(in the rows, 128 means zero)
One turn moves every row onto another: examples first, then more rows asked
Q_549: [107 115 116 102 106 147 114 112 148 108  97 145 110 102 118 129 175 135
 151 121 150 142 126 123 144 115]
Q_591: [127 117 112 160 168  91 152  84 121 113 132 109 128 145 152 129 142 115
 142 126 114 142 120 116 124 141]
Q_124: [126 104 108 120 159 118 157 112 135 102 116 164 137 137 133 144 129 131
 174 127 124 151 152  91 148 150]
Q_565: [145 127  98 159 149 154 136 122 128 130  99 109 146 139 142 152 137 111
 115 138 117 108 125 176 156 119]
Q_306: [102 128 130 132 122 173 112  90 158  92 109 119 140 156 131 124 137 127
 117 146 131 146 146 103 125 139]
Q_130: [141 112 132 130 139 135 152 131 149 125 123 122  77 166 119 139 144 107
  99 119 131 106 121  96 134 134]
Q_276: [154 123 137 126 142 128 133  92 107 131 136 180 128 139 140 140 135  78
 149 147 151 137 137 120 178 120]
Q_285: [129 113 114 152 157  85 146  90 138 121 146 107 124 158 150 131 137 114
 143 126 124 153 117 118 125 121]
Q_773: [150 122 128 126 143 135 143 105  99 131 133 177 127 138 138 152 133  72
 159 147 155 136 148 130 168 123]
Q_999: [134 120 130 143 130 123 148 128 147 116 112 127  79 161 122 128 150 109
  88 125 124 116 118  97 130 141]
Q_506: [109 112 109  99 110 149 127 125 147 119  95 146 106 106 118 135 157 134
 150 119 166 137 131 134 148 100]
Q_308: [136 129 105 155 144 146 128 124 141 139  99 110 145 136 126 157 139 112
 122 138 117 105 131 177 152 103]
Q_631: [147 122 102 160 145 151 121 118 140 129  94 112 153 142 146 158 140 113
 120 135 106 123 127 170 162 109]
Q_39: [108 109 112 104 107 143 134 121 138  98  96 149 100 112 112 123 165 135
 149 116 163 139 135 125 151 104]
Q_469: [139 124 134 137 133 135 137 103  90 130 135 172 125 143 129 136 136  78
 156 148 160 136 135 132 180 111]
Q_630: [128 126 110 154 158  87 141  82 124 123 131 110 141 159 149 126 138 128
 139 130 126 143 115 114 126 124]
Q_185: [141 129 101 171 144 143 131 128 132 131 101 121 150 138 136 151 143 108
 115 128 107 123 122 176 148 105]
Q_642: [133 115 119 140 139 131 160 128 158 112 112 123  82 169 118 136 153 111
  89 120 129 115 123 103 135 138]
Q_850: [105 119 128 130 128 174 106 102 164  92 109 124 134 149 132 112 143 123
 117 153 139 148 159 126 124 143]
Q_73: [100 116 129 136 132 172 113  90 154  85 107 123 141 138 139 111 136 126
 105 137 140 143 141 114 126 144]
Q_59: [129 114 133 134 136 120 154 124 144 121 116 110  83 167 130 137 149 117
  96 110 132 111 115 100 131 135]
Q_796: [108 121 117 110 105 142 127 117 149 104  94 148 105  97 120 128 159 132
 150 113 153 141 137 117 155 105]
Q_936: [122 120 122 149 143 179 133 110 115  95 115 141 156 132 161 118 140 130
 138 160 142 151 117 153 151 157]
Q_585: [125 113 121 137 143 180 128 110 121 102 127 130 151 132 152 111 132 136
 131 154 142 142  98 156 166 148]
Q_55: [134 124 107 169 145 145 126 131 133 136 100 113 146 135 127 152 142 112
 105 134 110 110 128 172 149 120]
Q_70: [150 130 138 123 140 139 146 107  99 138 139 168 113 150 136 140 138  74
 151 150 155 129 137 131 169 111]
Q_575: [123  98 109 116 161 109 154 113 124 106 128 156 123 134 138 130 131 120
 173 127 110 140 158  99 156 148]
Q_57: [134 131  96 174 143 147 133 120 139 134 108 114 150 144 131 158 138  98
 119 136 113 115 126 168 158 109]
Q_651: [140 113 136 139 141 121 148 132 147 124 115 126  86 175 130 134 158 118
  97 119 124 121 117  95 134 148]
Q_515: [133 114 124 133 130 127 154 128 149 118 123 123  78 150 127 134 149 110
  93 113 124 115 116  88 135 139]
Q_383: [109 116 120 102 106 146 129 115 146 109  94 154 108 100 127 132 157 132
 143 121 171 150 135 132 158 103]
Q_462: [140 121 110 138 147 180 132 102 106  98 117 137 149 137 151 116 139 137
 141 157 140 150 100 144 153 152]
Q_873: [114  94 112 122 150 109 155 107 125  97 122 158 130 137 152 139 126 117
 167 122 119 158 152  92 145 140]
Q_432: [ 99 114 125 101 101 151 122 114 145 109 101 146 110 110 117 138 162 127
 147 117 166 144 137 123 140 110]
Q_603: [153 127 141 136 143 135 143 107  91 131 134 168 121 147 139 145 139  74
 152 143 143 143 146 137 173 110]
Q_159: [146 127 141 133 143 140 142 104  98 129 126 180 122 142 135 141 130  75
 147 142 152 147 133 130 182 116]

Q_308 -> Q_70
Q_850 -> Q_285
Now these:
Q_306 -> Q_630
Q_773 -> Q_432
Q_159 -> Q_796
Q_57 -> Q_469
Q_651 -> Q_631
Q_603 -> Q_383
Q_591 -> Q_936

One turn moves every row onto another: examples first, then more rows asked
Q_210: [126 115 131 104 133 138 140 133 137 116  92 167 129 120 134 118 124  72
 118 180 126  90 153 112 169 133 104 102 102 128 145 151 116  77 131]
Q_765: [148 121  88 111 106  81 120 107 132 133  94 104 114 126 121 128 114 156
 122 166 138 112 178  79 163 132 100 117 151 140 152 124  90  90 106]
Q_385: [143 141 125 105 128 167 145 147 158 119 112 132 106 131 126 126 123  71
 128 168 115  92 127  74 169  98 100 118 152 115 143 159  72 108 124]
Q_834: [146 122  93 119 115  85 106 114 115 136  94 136 107 134 105 127 101 127
 113 165 140 103 175  74 165 132 102 116 157 124 164 120  95  79 101]
Q_586: [103 124 130 110 113 144 139 128 127 134 112 123 154 120 134 117  90  97
 152 154 146  81 178  64 149  93 129 131 135 127 172 150  93  95 133]
Q_919: [143 127  89 115 104  76 114 119 120 135 100 111 109 125 114 131 111 137
 120 163 138 102 180  75 162 134 102 107 158 126 159 122  79  89 104]
Q_96: [113  95 138 124 114 114 144 121  96 132 131 106 122 111 101 153 135  94
 113 144 152 103  93  92 161 109  83 119 110 132 143 153 109 146 144]
Q_104: [134 101 125 132 131 153 120 137 125 142 110 156 123 131 103 116  93  83
 125 159 143  61 136  97 170 108  80 121 125 145 167 107  95  77  97]
Q_373: [127 130 105  92 122 117 118  93 118 137 102 107 100 138 142 174 142 126
 138 156 117 105 152  81 150 113 112 124 139 187 175 130  60 126 111]
Q_22: [126  94 134 123 105 116 145 136 102 143 123 122 122 132 107 155 138 106
 119 143 163 105  96 123 150  96  75 126 116 119 173 149 105 142 145]
Q_713: [ 71 149 112 121 155 134 140 127 120 121 124 153 129 113 162 123 113 129
 121 135 135 104 133  84 155 104  97 117 128 148 136 119  69  97 112]
Q_241: [111 114 104 116 139 109 118 103 118 119  89 118 136 129 161 152 162 122
 112 144 132 136 149 123 180 109 104 121  90 169 148 135  96 112 130]
Q_201: [126 104 130 126 137 128 141 126 142 135 125 136 132 134 115 100  95 102
  94 144 153  89 140 115 158 101  72 100 101 147 151  79  95  97 110]
Q_846: [124 130  89  95 151  98 111 108 108 139  78 112 107 147 152 137 148 136
 106 147 139 132 153 105 179 129  91 115 117 155 163 131  93 127 139]
Q_699: [110 109 105 116 143 135 121  97 130 116  93 121 133 112 149 156 159 123
 121 144 127 125 138 132 177 109 102 130  87 169 138 133  98 104 120]
Q_48: [111 109 108 117 148 114 112  96 124 119  96 122 126 120 154 155 162 122
 112 143 120 142 142 119 180 116  97 122  93 166 144 137  95 106 136]
Q_362: [125 139 109 108  90 139 121 104 119 121 114  96 130 120 157 167 150 121
 139 153 121 101 135  92 145  86 109 128 157 169 166 121  74 120 128]
Q_514: [109  93 144 131 143 122 137 134 148 149 120 139 146 111  86 170 115  87
 125 165 155 114 130 108 152 129  99 124 111 167 176 156  82 146 121]
Q_328: [129 141 118 107 123 141 137 138 122 117 104 163 117 116 149 123 142 119
 110 177 138 104 119 134 138 110  74  98 131 147 153  90  89  87 133]
Q_776: [115 110 104 110  99  86 119 124  87 135 109 113 113 150 131 127 123 142
 125 135 154  97 135  92 180  99  86 115 134  99 151 152 107 101 128]
Q_227: [180 117 136 109 133 137 154 139 144 128 104 139 140 125 107 102 109 114
 132 178 160 127 154 106 135 109 119 143 126 125 181 140 106 118 148]
Q_145: [135 133 107 125 134 148 183 105 153 116 116 113 113  92 146 125 119 107
 115 141 119 110 143  73 135 115 104 143 120 141 135 126  84 114 123]
Q_510: [109 104  95 102 142 136 132 110 137 124 145 113 114 105 107 131 136 100
 130 155 109  90 140  60 194 120  82 128 120 139 121 111  99 112 133]
Q_202: [129 114 106 117  96  88 122 125  77 134 108  99 106 129 127 131 126 130
 117 138 152  88 126  94 174 112  86 113 134  99 147 148 107 107 125]
Q_240: [149  99 100 118 122 161 126 121 126 134 119 134 106 105  97 135 128  86
 140 171 116  68 133  72 177 122  78 141 139 145 151 109 102  89 118]
Q_799: [144 115 117 128 139  99 115 122 161 147 107 150 120 124  92 144  97 120
 100 179 137 126 159  91 146 125  95 110 149 178 164 111  64 115  93]
Q_423: [124 129 121 101 174 139 112 144 149 123 109 158 125 155 125 118 143 125
 128 172 147 144 124 118 198  91  94 116 124 135 157 140  74 105 128]
Q_780: [108 101 147 129 145 115 131 129 146 143 133 137 134 118  89 162 112  98
 105 165 145 122 112  97 154 108  89 107 120 181 149 141  72 153 115]
Q_860: [117  93 142 134 139 117 142 134 150 148 131 149 136 116  84 164 113  98
 114 171 145 124 115 107 156 122  89 119 127 173 169 153  80 149 119]
Q_337: [120 135 109 112  90 161 120 119 118 121 108  92 129 110 149 160 142 111
 140 146 126  82 132  99 143  73 101 131 148 158 157 120  74 112 125]
Q_351: [170 118 126 105 134 137 164 132 157 131 107 137 134 130 114  94 113 115
 129 187 156 129 160 100 144 104 106 130 128 119 183 121  99 104 152]
Q_438: [132 136 126 107 171 123 110 155 136 122 109 148 123 162 123 118 131 117
 117 168 154 153 131 118 190  95  90 113 123 128 161 141  74 111 144]
Q_996: [153 106 150 102 120 130 151 147 121 109 109 126 145 142  89 114  98 105
 133 149 164 112 135 108 127 114 101 133 137 150 182 166 105 124 151]
Q_932: [108 119 113 102 143 124 137 126 147 124 151 112 122 131 116 112 121 113
 103 142 133 103 129  90 180  94  67  99 120 137 125  82  81 122 128]
Q_384: [135 115 104 115  96 100 120 123  75 128 112 107 103 130 111 132 129 113
 122 147 150  88 124  76 172 115  87 120 147  94 154 140 114 101 134]
Q_64: [134 126 119  97 150 114 118 154 108 125  87 125 131 162 117 103 120 122
 109 143 168 133 132 118 170 116  79 115 135 129 168 155 108 128 160]
Q_875: [106 130 136 114 103 142 129 123 117 133 112 123 147 119 126 121  89 100
 155 155 140  83 166  65 141 100 140 137 141 145 173 159  94 104 119]
Q_746: [134 116 113 125 132  96 123 128 164 144 115 143 126 119  88 154 103 117
 120 182 133 124 170  82 153 137 102 110 158 170 172 127  58 118  99]
Q_349: [112 130 137 106 114 139 129 120 124 131 120 127 157 122 129 131  93 108
 158 156 139  89 167  61 147 104 143 142 147 141 177 161  91 110 126]
Q_544: [171 127 136 113 125 131 159 139 140 127 106 132 133 129 105  94  98 108
 127 182 164 128 158 107 134 109 113 135 123 127 180 132 102 112 150]
Q_644: [136 126 116 117 137 111 111 135 168 143 110 124 128 121  91 158 108 124
 131 187 140 118 157  81 159 130 102 113 163 176 168 132  53 120  97]
Q_413: [138 131 125 108 164 125 109 163 131 125  96 150 129 163 126 117 141 118
 121 163 157 146 129 124 187  87  95 115 122 131 161 147  78 120 134]
Q_636: [122 132 113 112  90 148 111 105 117 128 109  99 119 112 149 163 153 117
 140 147 113  98 127  92 140  87 105 129 154 170 162 125  76 117 122]
Q_155: [125 111 146  98 112 131 142 114 123 118 120 124 132 135 108 157 102 103
 157 151 133  91 152  75 128 112 127 137 139 184 183 165  73 119 113]
Q_800: [117  93 138 127 115 113 141 133  97 143 128 121 121 122 107 152 128 108
 112 143 157 105  87 118 167 106  77 122 113 128 155 163 108 146 136]

Q_362 -> Q_227
Q_932 -> Q_240
Q_438 -> Q_636
Now these:
Q_586 -> Q_423
Q_834 -> Q_780
Q_919 -> Q_860
Q_210 -> Q_713
Q_996 -> Q_846
Q_776 -> Q_644

